Some points, one per row:
  -1.06   3.03  -3.83  -0.67  -1.36  -0.20  -2.52  -1.54  -2.93   0.86   1.44   0.16  -0.56  -0.74   2.06  -0.63
   0.89  -1.40   1.52   0.27   0.25   0.27   1.05   0.61   0.55  -0.22  -0.95   0.23  -0.28  -0.02  -0.22   0.55
  -1.83   3.92  -4.25  -0.89  -1.83  -1.27  -2.92  -1.67  -3.38   0.48   1.03   0.03  -1.27  -1.28   2.23  -1.23
  -0.87  -1.10   0.63  -0.51   0.35  -0.44  -0.99  -0.26   2.54  -0.17   0.36  -1.03   1.98  -1.79  -1.03  -1.36
   0.61  -1.29   1.42   0.20   0.08   0.27   1.04   0.35   0.39  -0.84  -0.66   0.66  -0.14   0.01  -0.65   1.07
  -0.72  -0.37   0.02  -0.57   0.67  -0.05  -1.33   0.21   1.51   0.16   0.72   0.06   2.33  -1.91   0.55  -0.11
   0.81   0.51  -1.71   0.76  -0.56   1.24  -0.42  -0.56  -1.83   0.62   0.84   1.45  -0.44   0.93   1.51   1.55
   0.36   0.47  -0.68   0.91  -0.22   0.90   2.55  -0.02  -1.02   0.28   0.72   0.53  -0.23   1.45   0.51   0.20
  -1.22   3.28  -4.24  -0.57  -1.54  -0.20  -2.45  -1.29  -3.29   0.46   1.37   0.50  -0.91  -0.94   2.41  -0.63
   0.67   0.90   0.29   0.30   0.40  -0.21   0.49   0.96   0.49   0.28  -0.17   0.22  -0.30   0.28   0.12  -0.03
   0.62  -1.81   1.47   0.20   0.26   0.13   1.31   0.35   2.59  -0.66  -0.95  -0.38  -0.22   0.03  -0.92   0.94
  -1.15   1.72  -1.51  -0.90   0.12  -0.53  -2.12   0.15   1.05   0.64   0.16  -0.25   2.02  -1.74   1.01  -1.28
   0.38   0.98  -1.06   0.80  -0.28   0.76   0.07  -0.42  -1.43   0.79   0.80   0.54  -0.41   1.48   0.67   0.08
   1.51  -1.31   1.63  -2.05   0.33   0.16   1.13   0.60   0.70  -0.35  -0.61  -0.22  -0.27  -0.19  -1.05   0.56
   0.15   0.90  -0.72   0.86   0.08   0.18   0.93  -0.13  -0.54  -0.09   1.06  -0.14  -0.07   2.37  -0.29  -0.59
  -1.29   3.01  -4.32  -0.77  -1.56  -0.35  -2.77  -1.44  -3.13   1.83   1.33   0.68  -0.48  -0.82   2.54  -0.42
   0.05   2.15  -1.48   0.42   0.01   0.15   0.03  -0.28   0.62   0.87   1.15   0.17   0.02   1.67   0.87  -0.53
  -0.84  -0.40  -0.32  -0.75   0.64  -0.08  -1.44   0.06   1.74   0.39   0.75   0.01   2.18  -2.10   0.30  -0.06
   0.79  -1.86   1.91   0.05   0.70   0.19   1.18   0.21   0.63  -0.82  -0.82  -0.31  -0.24   0.03  -0.82   0.46
   0.24   0.76  -1.66   0.49  -0.48   0.69  -0.48  -0.08  -2.05   0.59   0.55   0.97  -0.43   1.08   0.97   1.06
  -0.84  -0.32  -0.33  -0.67   0.59   0.20  -1.49  -0.02   1.41   0.27   0.49   0.04   2.37  -1.96   0.48  -0.31
  -0.72  -0.28  -0.77  -0.41   0.45   0.04  -1.40   0.17   1.15   0.38   0.36   0.21   2.36  -2.03   0.83   0.25
   0.65  -1.63   1.88   0.34   0.55   0.18   1.10   0.42   0.69  -0.17  -0.79  -0.24  -0.04   0.06  -0.99   0.28
  -0.57  -0.88   1.72   0.00   0.28  -0.69   1.23   0.34   1.71  -0.60  -0.71  -1.16  -0.07   0.37  -2.08  -1.29
   0.56   0.06  -1.23   0.81  -0.19   1.34  -0.24  -0.26  -1.57   0.44   0.36   1.46  -0.39   0.85   0.98   1.36
  -0.33  -3.13   2.78  -0.42  -0.32  -0.70   1.48  -0.55   1.33  -1.64  -1.56  -1.88  -0.85   0.04  -2.08  -4.49
   0.85   1.15   0.61   0.25   0.37   0.01   0.66   1.10   0.17   0.26  -0.40   0.29   0.03   0.30  -0.01   0.00
  -0.52  -2.96   3.10  -0.42  -0.49  -0.58   1.46  -0.91  -2.19  -1.93  -1.96  -1.76  -0.85  -0.12  -2.37  -1.00
   0.38  -1.23   1.43   0.31   0.16   0.31   0.73   0.54   0.61  -0.41  -0.50   0.29  -0.15  -0.05  -0.60   0.64
   0.47  -1.48   1.39   0.17   0.33   0.17   0.74   0.58   0.50  -0.03  -0.61  -0.11  -0.32   0.17  -0.70   1.04
   0.78   2.39  -1.80   0.88  -0.78   1.02  -0.19  -0.42  -1.74   0.32   0.55   1.53  -4.56   0.52   1.51   1.78
   0.39  -1.26   1.49   0.34   0.11   0.14   0.92   0.39   0.66  -0.36  -0.27  -0.15  -0.12  -0.07  -0.46   0.51
   0.97  -0.25  -0.02   0.23   0.29   0.44   0.39   0.45  -0.28   0.26  -0.34   1.14  -0.22  -0.41   0.37   1.52
  -0.92  -0.57  -0.37  -0.40   0.50   0.11  -1.52   0.38   1.50   0.63   0.34   0.00   2.32  -1.70   0.25  -0.23
   0.55  -1.69   1.38   0.43   0.29   0.80   0.87   0.34   0.62  -0.18  -0.66   0.09  -0.29  -0.15  -0.61   0.79
  -0.31  -3.05   2.79  -0.06  -0.26  -0.11   1.14  -0.56   0.87  -1.43  -1.57  -1.29  -0.96  -0.26  -2.18   0.20
  -0.44  -3.34   2.58  -0.44  -0.27  -0.74   1.26  -0.96   1.38  -1.74  -1.68  -1.98  -0.99  -0.11  -2.36   0.20
  -0.65   1.43  -3.84   0.02  -1.20   0.51  -2.44  -1.37  -2.56   1.02   1.90   0.98  -0.11  -0.20   2.61   0.10
   0.33   0.95  -0.75   1.05  -0.24  -1.26   0.57   0.02  -1.12   0.34   1.11   0.43  -0.62   1.85   0.54   0.12
   0.22   1.66   0.11  -0.01   0.29  -0.53   0.36   0.78   0.35   0.33  -0.30   0.15   0.04   0.67  -0.11  -0.70
   0.07  -3.18   2.69  -0.11   0.09  -0.05   1.50  -0.47   1.12  -1.23  -1.20  -1.26  -0.70  -0.06  -2.05   4.65
  -0.83   2.63  -3.11  -0.04  -0.81   0.29  -2.23  -1.03  -2.76   0.54   2.23   0.40  -0.29   5.32   1.97  -0.32
  -1.22  -1.01   0.46  -0.65   0.68  -0.24  -1.07   0.09   2.48  -0.25   0.26  -0.67   2.34  -1.80  -0.41  -1.20
   0.75   0.36  -1.41   0.79  -0.26   1.16   0.21  -0.20  -1.53   0.26   0.88   1.19  -0.61   0.97   1.10   1.55
   0.65  -1.95   1.85   0.12   0.14   0.05   1.14   0.29   0.90  -0.54  -1.14  -0.33  -0.22   0.08  -0.96   0.56
  -1.00  -0.49  -0.28  -0.50   0.52  -0.02  -1.37   0.02   1.36   0.53   0.37   0.21   2.31  -2.02   0.61   0.59
  -0.96  -1.17   0.40  -0.51   0.47  -0.35  -0.57  -0.12   2.33  -0.17   0.36  -0.69   2.29  -1.62  -0.51  -0.83
   0.58  -1.38   1.13   0.30   0.22   0.08   0.75   0.40   1.10  -0.47  -0.58  -0.08  -0.34   0.56  -0.58   0.66
  -0.77  -0.37  -0.81  -0.53   0.67   0.02  -1.76   0.42   0.94   0.56   0.38   0.47   2.54  -2.15   0.61   0.35
   0.38  -0.98   1.42   0.03   0.37   0.15   0.80   0.40   0.88  -0.15  -0.82   0.05  -0.41   0.18  -0.90   0.43
  -0.88  -0.15  -0.14  -0.52   0.72   0.24  -1.57   0.09   1.42   0.48   0.03   0.32   2.21  -2.35   0.54   0.12
  -0.06   3.13  -0.90  -0.38   0.03  -1.00  -0.55   0.73  -0.55   1.01  -0.20   0.17  -0.41  -0.51   0.55  -0.06
   0.66   0.94   0.38   0.09   0.55   0.00   0.37   1.13   0.11   0.63  -0.34   0.61   0.13   0.44   0.60   0.13
  -0.40  -1.47   2.06  -0.24  -1.87  -0.44   1.25  -0.08   1.63  -1.00  -0.73  -1.75  -0.40   0.30  -1.69  -1.26
   0.63   1.34   0.45   0.09   2.53  -0.26   0.31   1.11   0.46   0.30  -0.05   0.25  -0.10   0.44   0.06  -0.29
   0.98  -1.27   1.29   0.32   0.18   0.34   0.55   0.26   0.34  -0.13  -0.70   0.65  -0.27  -0.12  -0.10   1.23
  -1.79  -2.00   1.74   0.46   0.00   0.30   0.94   0.10   0.59  -0.41  -0.61   0.16  -0.49  -0.12  -0.94   0.79
  -0.14  -0.07   0.01   0.97  -0.24   0.56   1.27  -0.11  -0.29  -0.37   0.98  -1.04  -0.38   2.54  -0.67  -1.02
   0.57  -1.79  -1.10   0.83  -6.49   1.63   0.14  -0.35  -1.99  -0.27   0.29   1.43  -0.55   0.55   0.77   2.41
  -1.69   3.78  -4.69  -1.47  -2.21  -1.17  -3.66  -5.94  -3.72   0.33   0.67   0.31  -1.42  -1.61   2.63  -1.47
   0.48   1.22   0.20   0.34   0.33  -0.30   0.22   0.91   0.27   0.43  -0.14   0.36  -0.05   0.12   0.17  -0.25
  -1.31   3.13  -4.45  -0.77  -1.67  -0.44  -2.74  -1.16  -3.03   0.60   1.25   0.83  -0.98  -0.79   2.40  -0.96
   0.68   0.95   0.53   0.03   0.37  -0.19   0.85   1.12   0.65   0.19  -0.60   0.12   0.32   0.25  -0.13  -0.26
   0.48  -1.44   1.59   0.30   0.22   0.07   0.90   0.64   0.73  -0.33  -0.72   0.04  -0.19   3.26  -0.92   0.35
  -0.91  -0.81   0.42  -0.22   0.88   0.02  -1.05  -0.01   2.06  -0.09   0.28  -0.47   2.17  -1.72  -0.21  -0.51
   0.40  -1.39   1.38   0.21   0.54   0.31   0.90   0.38   0.41  -0.02  -0.63  -0.07  -0.06  -0.03  -0.28   0.88
   0.37  -1.48   1.70   0.10   0.43  -0.12   0.84   0.53   0.80  -0.45  -0.53  -0.20  -0.46   0.05  -0.76   0.32
  -0.37  -1.49   2.04  -0.33   0.28  -0.72   1.45  -0.06   1.49  -0.82  -1.03  -1.46  -0.27   0.37  -2.00  -1.21
  -0.70   0.86  -3.73  -0.86  -4.37   1.21  -2.19  -1.44  -3.12   0.80   1.37   1.86  -0.59  -0.50   2.86   1.10
  -1.28   3.01  -4.20  -0.57  -1.52  -0.66  -2.74  -1.53  -3.43   0.39   1.24   0.64  -0.96  -0.69   2.20  -0.54
  -0.40  -2.68   2.61  -0.29  -0.15  -0.31   0.85  -0.26   1.38  -1.46  -1.26  -1.51  -0.65  -0.03  -2.11  -0.58
   0.58  -1.18   1.29   0.31   0.32   0.34   1.19   0.61   0.17  -0.19  -0.64  -0.06  -0.17   0.19  -0.74   0.49
   0.40  -1.19   1.67   0.26   0.46   0.01   0.81   0.52   0.80  -0.40  -0.44  -0.16  -0.20  -0.13  -0.87   0.56
  -0.18  -1.42   2.21  -0.22  -0.08  -0.60   1.03  -0.06   1.87  -0.91  -0.72  -1.85   0.00  -0.19  -1.87  -1.35
  -0.85   2.57  -3.55  -0.28  -1.11  -0.02  -0.83  -1.42  -2.76   0.61   1.82   0.69   0.17  -0.01   2.05  -0.36
   0.68   0.64  -0.99   0.99  -0.01   0.53   0.14  -0.02  -1.53   0.45   1.16   0.21  -0.38   1.39   0.38   0.31
  -1.07  -1.13   0.63  -0.56   0.65  -0.15  -0.89  -0.25   2.33  -0.33   0.32  -0.67   2.24  -1.68  -0.63  -0.65
   0.87  -0.70   1.24   0.04   0.40   0.20   0.78   0.65   0.32  -0.18  -0.70   0.35   0.10  -0.05  -0.23   1.00
  -1.42   3.77  -4.21  -0.97  -1.80  -1.22  -3.03  -1.83  -3.72   0.39   0.88   0.46  -1.26  -1.44   2.47  -1.33
33 more points follow, each with its number after it:
  -1.16   3.17  -4.03  -0.40  -1.70  -0.60  -2.59  -1.45  -3.17   0.83   1.36   0.64  -0.57  -0.33   2.29  -0.64 0
   0.36  -2.16   2.26  -0.07   0.03  -0.42   1.48  -7.07   0.96  -0.92  -0.60  -1.01  -0.27   0.28  -1.66  -0.25 1
  -1.16   3.38  -3.99  -0.53  -1.49  -0.81  -2.78  -1.57  -3.24   0.69   1.77   0.62  -0.63  -0.62   2.44  -0.95 2
   0.41   1.47  -1.19   0.83  -0.36   0.49   0.16   0.03  -0.92   0.57   1.05   0.44  -0.07   1.67   0.85  -0.14 3
  -1.27   2.96  -4.13  -0.21  -1.41  -0.57  -2.93  -1.45  -3.08   0.64   1.29   0.58  -0.91  -0.95   2.51  -3.56 4
  -1.32  -0.81   0.51  -0.27   0.76  -0.18  -0.70   0.23   2.01  -0.11   0.31  -0.50   2.45  -1.82  -0.34  -0.91 5
   0.81  -1.40  -1.48   1.02  -0.80   1.24  -0.39  -0.84  -2.02  -0.23  -0.04   1.75  -0.61   0.12   0.60   3.09 6
  -0.22   1.80  -0.84   0.27  -0.37  -0.05   0.75  -0.01  -0.38   0.26   1.11  -0.81  -0.34   2.48  -0.10  -1.24 7
   0.52   0.00  -1.44   1.08  -0.47  -3.27  -0.12  -0.56  -1.68   0.67   0.99   2.19  -0.43   1.31   0.94   1.31 8
   0.01   1.68  -0.88   0.63  -0.04   2.17   0.84   0.17  -0.41   0.46   1.16  -0.77   0.02   1.94  -0.08  -1.57 9
   0.43   0.73  -0.74   0.67   0.09   0.41   0.90  -0.19  -0.66   0.02   1.09  -0.22  -0.23   2.12  -0.26  -0.34 10
   0.30   0.89   0.40   0.35   0.47  -0.59   0.44   1.13   0.68   0.35  -0.41   0.09   0.19   0.59   0.10  -0.30 11
  -0.77   1.36  -3.41   0.29  -0.89   0.71  -1.78  -1.35  -2.98   0.82   1.85   1.28  -0.12  -0.19   2.53   0.65 12
   0.32  -1.94   2.08   0.07   0.45  -0.25   1.27  -0.11   0.87  -0.80  -0.99  -0.85  -0.32   0.35  -1.60   0.36 13
   0.45   0.68   0.20   0.29   0.37   0.49   0.84   1.07   0.34   0.33  -0.34   0.19   0.02   0.07   0.00   0.07 14
   0.66  -1.11   1.31   0.27   0.34   0.10   0.97   0.35   0.70  -0.31  -0.93   0.04   0.08   0.17  -0.63   0.97 15
   0.28   1.07   0.45  -0.09   0.60  -0.46   0.44   1.96   0.27   0.02  -0.22   0.07  -0.02   0.19   0.08  -0.26 16
   0.07   0.43   1.32  -0.38   0.47  -0.05   0.94   0.57   1.84  -0.30  -0.15  -0.89   0.20  -0.10  -0.78  -0.74 17
   0.55  -2.04   1.94   0.15   0.36  -0.16   1.03   0.62   0.70  -0.47  -0.93  -0.20  -0.40   0.06  -0.99   0.59 18
   0.68  -1.55   1.66   0.24   0.38   0.48   0.92   0.43   0.75  -0.47  -0.98   0.24  -0.19  -0.02  -0.52   1.00 19
   0.76   0.82   0.16   0.24   0.23  -0.11   0.48   1.04   0.37   0.50  -0.43   0.16  -0.19   0.11   0.21   0.40 20
  -0.41  -0.85   2.13  -0.39   0.24  -0.78   0.95   0.31   2.06  -1.01  -0.66  -1.47  -0.48   0.34  -1.26  -1.75 21
   0.53  -1.71   1.93   0.10   0.41   0.24   0.99   0.22   0.62  -0.21  -0.80   0.23  -0.46  -0.21  -0.81   1.02 22
   0.65   1.08   0.25  -0.06   0.51  -0.30   0.48   1.14   0.50   0.34  -0.13   0.27  -0.41   0.50   0.37  -0.26 23
   0.52  -1.56   1.62   0.20   0.37   0.12   0.74   0.04   0.92  -0.41  -0.46   0.03  -0.18  -0.18  -0.69   0.49 24
   0.29   1.18   0.59   0.28   0.38  -0.54   0.50   1.14   0.75   0.51   0.09   0.00  -0.07   0.28  -0.14  -0.47 25
   0.03   1.37  -1.27   0.79  -0.40   0.30   0.40   0.25  -1.03   0.66   0.98   0.18  -0.25   1.83   0.80  -0.67 26
  -1.40   3.36  -4.07  -0.90  -1.55  -0.55  -2.72  -1.40  -2.94   0.35   1.40   0.41  -0.64  -0.94   2.29  -0.99 27
  -0.34  -2.91   3.10  -0.28  -0.18  -0.48   1.37  -0.44   1.16  -1.38  -1.20  -1.67  -0.61   0.00  -2.18  -0.43 28
   1.23  -0.72  -1.78   0.83  -0.11   1.27  -0.16  -0.55  -2.19   0.19   0.11   1.31  -0.58   0.55   1.02   1.98 29
   0.37   0.64   0.60   0.06   0.33  -0.64   0.67   0.79   0.51   0.14  -0.15  -0.34   0.29   0.68  -0.42   0.89 30
   0.89   0.05  -1.91   0.67  -0.80   0.82  -0.88  -0.06  -2.01   0.74   0.48   1.62  -0.67   0.55   1.48   2.04 31
  -0.94   3.03  -4.08  -0.44  -1.57  -0.63  -2.60  -1.09  -3.34   0.93   1.53   0.66  -0.30  -0.69   2.58  -0.46 32
Which two of these numbered points are nearest to each point below, looking only along the 7 directions in which the first points spread most? Their numbers follow each, nearest first.
  -1.43   2.64  -4.60  -0.84  -1.52  -0.60  -3.00  -1.34  -3.60   0.22   1.33   0.82  -0.84  -1.44   2.92  -0.60 > 32 27
   0.18   1.08   0.90  -0.36   7.19  -0.43   0.45   1.00   1.36   0.03  -0.26  -0.60   0.27   0.31  -0.53  -0.86 > 16 11
  -0.85  -0.17  -2.25   0.77   0.25   0.32  -2.29  -0.26  -0.82   0.69  -0.31   1.70   1.39  -2.63   1.93   1.65 > 31 12
  -1.19  -0.91   0.56  -0.73   0.36  -0.23  -0.90   0.04   2.14   0.17   0.24  -0.69   2.37  -1.83  -0.44  -0.72 > 5 17
   0.46   1.70   0.63  -1.52   0.41  -0.39   0.55   0.83   0.44   0.23  -0.17  -0.29   0.03   0.27  -0.22  -0.59 > 25 16
   0.48   1.03   0.45  -2.94   0.24  -0.23   0.60   0.82   0.58   0.12   0.16   0.08  -0.28   0.28  -0.19  -0.60 > 25 11
   0.65  -1.50   1.64   0.17   0.42   0.20   0.82   0.53   0.41  -0.25  -0.63   0.24  -0.19  -0.09  -0.64   1.68 > 19 22
  -0.14  -0.50   1.52  -0.24   0.14  -0.46   0.72   0.62   1.44  -0.42  -0.56  -0.82   0.04   0.51  -1.07  -0.95 > 17 21
   0.39   0.92   0.47   0.07   0.43  -0.60   0.53   1.03   0.43   0.47  -0.36   0.10  -0.03   0.27  -0.08  -0.55 > 25 16
   0.72   1.02   1.46   0.04   0.48   0.49   0.99   0.53   0.63  -0.25  -0.56   0.21  -0.16   0.18  -0.95   0.40 > 30 14
  -1.00  -1.01   0.47  -0.34   0.50  -0.36  -0.82   0.13   2.19   0.12   0.24  -0.64   2.22  -1.78  -0.77  -0.69 > 5 17
   0.72   0.96   0.55  -0.10   0.57  -0.53   0.41   0.88   0.45   0.56  -0.23   0.14  -0.13  -0.08  -0.17  -0.45 > 16 25
  -1.17   3.19  -4.10  -0.58  -1.83  -0.59  -2.97  -1.41  -3.23   0.77   1.27   0.51  -0.60  -0.82   1.61  -0.81 > 27 2
   0.63  -1.24   1.31  -0.05   0.20   0.17   0.74   0.59   0.90  -0.04  -0.13  -0.14  -0.36   0.18  -0.74   0.27 > 15 24
   0.24   0.95  -0.63   0.90   0.22   0.29   0.60  -0.25  -0.60   0.02   1.02  -0.26  -0.20   2.10   0.13  -0.47 > 10 9
   0.16  -2.56   0.61  -0.08   0.31   0.03   1.20  -0.57   1.22  -1.38  -1.19  -1.32  -0.44  -0.01  -1.93  -0.34 > 13 28
   0.49   0.62   0.48   0.22   0.50  -0.18   0.57   1.01   0.52   0.47  -0.35   0.57   0.04   0.03   0.13  -0.01 > 14 20
Here are 33 other points, each followed by its number:
   0.60  -0.11  -1.78   0.78  -0.37   1.34  -0.83  -0.42  -2.36   0.45   0.70   1.42  -0.56   0.52   1.58   1.86 0
   0.83   0.31  -0.93   0.99  -0.27   1.41   0.30  -0.14  -1.23   0.58   0.83   0.49  -0.50   1.18   1.03   1.12 1
   0.70   0.03  -1.63   0.93  -0.25   0.99  -0.15  -0.09  -1.63   0.56   0.46   0.90  -0.55   1.09   1.30   1.51 2
  -1.59   3.55  -4.45  -1.04  -1.62  -0.90  -3.18  -1.69  -3.91   0.41   1.15   0.47  -0.87  -1.39   2.54  -0.61 3
  -1.01   3.18  -4.04  -0.46  -1.48  -0.39  -2.49  -1.62  -3.22   0.57   1.56   0.74  -0.75  -0.89  -0.11  -0.57 4
  -0.05   1.38  -0.82   0.69  -0.27   0.19   0.56  -0.06  -0.49   0.24   1.10  -0.18   0.20   2.26   0.30  -0.93 5
  -0.94  -0.93   0.48  -1.07   0.52  -0.39  -1.12   0.07   2.09   0.06   0.25  -0.52   2.07  -1.82  -0.25  -0.51 6
   0.54   0.75  -1.09   0.74   0.08   1.02   0.37  -0.01  -0.95   0.52   1.15   0.51  -0.04   1.97  -0.05   0.13 7
   0.80  -0.82   1.01   0.23   0.71   0.11   0.70   0.41   0.31   0.03  -0.89   0.82  -0.33   0.07  -1.63   1.07 8
   0.59   1.15   0.21   0.01   0.39  -0.22  -2.79   1.12   0.45   0.31  -0.05   0.07  -0.16   0.12   0.11  -0.09 9
   0.57  -1.71   1.74   0.19   0.09   0.40   1.13   0.32   0.74  -0.73  -0.88  -0.03  -0.74  -0.04  -0.84   0.83 10
   0.32  -2.12   1.17   0.12   0.45   0.07   1.34   0.02   0.78  -0.71  -1.01  -0.31  -0.41   0.48  -1.26   0.17 11
   0.90  -1.63   1.78   0.28   0.03   0.00   1.10   0.31   0.63  -0.33  -1.04   0.01  -0.39  -0.15  -1.20   0.80 12
  -0.63  -2.42   2.71  -0.05  -0.29  -1.01   1.68  -0.55   1.69  -1.70  -1.28  -1.91  -0.80   0.47  -2.44  -1.87 13
  -0.42  -1.04   2.11  -0.58   0.01  -0.94   1.24   0.27   1.79  -0.92  -0.38  -1.54  -0.30   0.19  -1.88  -1.57 14
   0.09  -0.91   1.70  -0.04   0.08  -0.44   1.18   0.70   1.61  -0.20  -0.59  -1.12  -2.99   0.20  -1.22  -0.82 15
   0.47   0.23   0.91   0.78  -0.23   0.72  -0.16  -0.04  -1.82   0.53   0.85   1.00  -0.75   0.72   0.94   1.33 16
  -1.26  -0.99   0.91  -0.64   0.92  -0.65  -0.86  -0.08   2.17   0.01   0.57  -0.85   2.34  -1.73  -0.75  -0.93 17
   0.11   0.23  -0.24   0.79   0.06   0.31   1.04  -0.06  -0.65   0.04   1.15  -0.52  -0.25   2.58  -0.34  -0.78 18
  -0.10  -1.50   1.97  -0.36   0.24  -0.60   1.21   0.19   1.86  -0.87  -0.76  -1.53   0.01   0.22  -1.16  -1.51 19
   0.81   1.03   0.71   0.41   0.46  -0.02   0.33   0.76   0.26   0.54  -0.37   0.18  -0.07   0.38  -0.07  -0.01 20
   0.68  -1.37   1.85   0.31   0.56   0.13   1.02   0.52   0.70  -0.39  -0.80  -0.22  -0.22   0.24  -0.66   0.22 21
   0.80   0.20  -1.75   1.08  -0.14   0.83   0.08  -0.33  -1.67   0.25   0.88   1.22  -0.56   1.22   1.12   1.24 22
  -1.90   4.06  -4.56  -1.08  -2.21  -1.30  -3.39  -1.92  -3.53   0.60   0.94   0.19  -1.01  -1.59   2.43  -1.66 23
   1.24   1.20   0.64  -0.26   0.26   0.09   0.55   0.70   0.24   0.36  -0.11   0.21  -0.09   0.43   0.27   0.30 24
   0.55   0.56  -1.03   0.76  -0.07   0.73   0.50   0.06  -1.07   0.52   1.15   0.06  -0.33   2.04   0.05   0.07 25
   0.61  -1.23   1.07   0.30   0.68   0.45   0.84   0.54   0.38  -0.26  -0.47   0.01  -0.17  -0.35  -0.35   0.89 26
   0.91  -1.00   1.26   0.51   0.24   0.83   0.81   0.41   0.16  -0.43  -0.48   0.48  -0.37  -0.03  -0.66   1.20 27
  -1.26   3.59  -4.10  -0.79  -1.83  -0.72  -2.95  -1.47  -3.29   0.65   1.47   0.40  -0.70  -0.86   1.81  -1.05 28
   0.66  -1.34   1.32   0.42   0.52   0.38   0.78   0.18   0.60   0.21  -0.58   0.42  -0.50  -0.10  -0.19   0.88 29
  -0.90  -0.72   0.20  -0.53   0.58  -0.23  -1.03  -0.01   2.16  -0.08   0.05  -0.66   2.22  -1.58  -0.51  -0.54 30
   1.00  -1.36   1.74   0.54   0.38   0.02   0.85   0.28   0.49  -0.35  -0.80  -0.24  -0.08   0.10  -0.91   0.86 31
   0.81  -1.41   1.55   0.13   0.69  -0.03   0.73   0.33   0.46  -0.68  -0.46   0.05  -0.31   0.02  -0.70   0.85 32
Which two of these numbered points are nearest to each point below, looking only along the 7 directions in which the first points spread most? Their numbers follow each, nearest first.
   0.65  -1.04   1.39  -1.44   0.52   0.43   1.17   0.43   0.39  -0.20  -0.82   0.17   2.29   0.12  -0.13   0.60 > 26 29
   0.66  -1.06   1.66   0.37   0.21   0.18   0.76   0.48   0.53  -0.17  -0.90   0.04   0.00   0.27  -0.78   0.80 > 31 32
  -0.18  -2.81   2.60  -0.23   0.25  -0.28   1.46  -0.33   1.17  -1.38  -1.11  -1.42  -0.68  -0.20  -5.60  -0.52 > 13 19
  -0.70  -2.94   3.00  -0.64  -0.26  -0.60   1.41  -0.78   1.29  -2.24  -1.70  -1.60  -0.79  -0.06  -2.62  -0.72 > 13 19
   0.48  -1.76   1.96   0.30   0.35   0.32   1.05   1.30   0.87  -0.79  -0.87  -0.12  -0.42  -0.09  -1.03   0.44 > 12 21
  -1.42   3.67  -4.41  -0.76  -1.76  -0.56  -2.97  -1.50  -3.12   0.43   1.32   0.49  -1.11  -0.96   2.18  -0.97 > 28 3
  -1.27   3.20  -4.30  -0.24  -1.71  -0.12  -2.95  -1.31  -3.12   0.86   1.56   0.80  -0.54  -0.95   2.81  -0.70 > 28 3
  -0.64  -2.53   2.72  -0.29   0.17  -0.42   1.30  -0.15   1.59  -1.18  -1.16  -1.72  -0.60   0.01  -1.73  -0.93 > 13 19
  -1.16   2.47  -3.28  -1.61   1.64  -0.02  -2.13  -0.82  -2.66   0.75   1.92   0.68  -0.22  -0.01   2.09  -0.63 > 4 28
  -1.05   2.87  -4.18  -0.69  -1.75  -0.51  -2.65  -1.43  -3.33   0.79   1.36   0.90  -0.86  -0.77   2.27  -0.67 > 28 4
  -0.08  -2.29   2.56  -0.08  -0.06  -0.08   1.43  -0.16   1.01  -1.02  -1.28  -1.12  -0.30  -0.19  -1.57  -0.21 > 11 19
   0.27   0.60  -0.44   1.04  -0.07   0.56   0.76   0.22  -0.69  -0.02   0.98  -0.44  -0.23   2.26   0.14  -0.87 > 18 5
  -1.10   3.02  -4.09  -0.99  -1.17  -0.30  -2.69  -1.42  -3.35   0.67   1.38   0.75  -0.72  -1.01   2.74  -0.53 > 28 3
  -1.02  -0.05  -0.52  -0.47   0.57  -0.08  -1.42   0.06   1.45   0.48   0.50   0.31   2.44  -2.02   0.63  -0.20 > 6 30
   0.06  -3.11   2.60   0.40   0.05   0.13   1.27  -0.39   1.05  -1.35  -1.28  -0.89  -0.59  -0.10  -2.11   0.44 > 11 10
   3.89  -1.44   1.77   0.45   0.51   0.29   1.18   0.36   0.72  -0.32  -0.89   0.05  -0.40  -0.07  -0.72   0.79 > 12 31
  -1.22  -1.04   0.21  -0.66   0.68  -0.30  -0.65  -0.11   2.34  -0.28   0.19  -0.62   2.61  -1.64  -0.63  -0.54 > 30 17
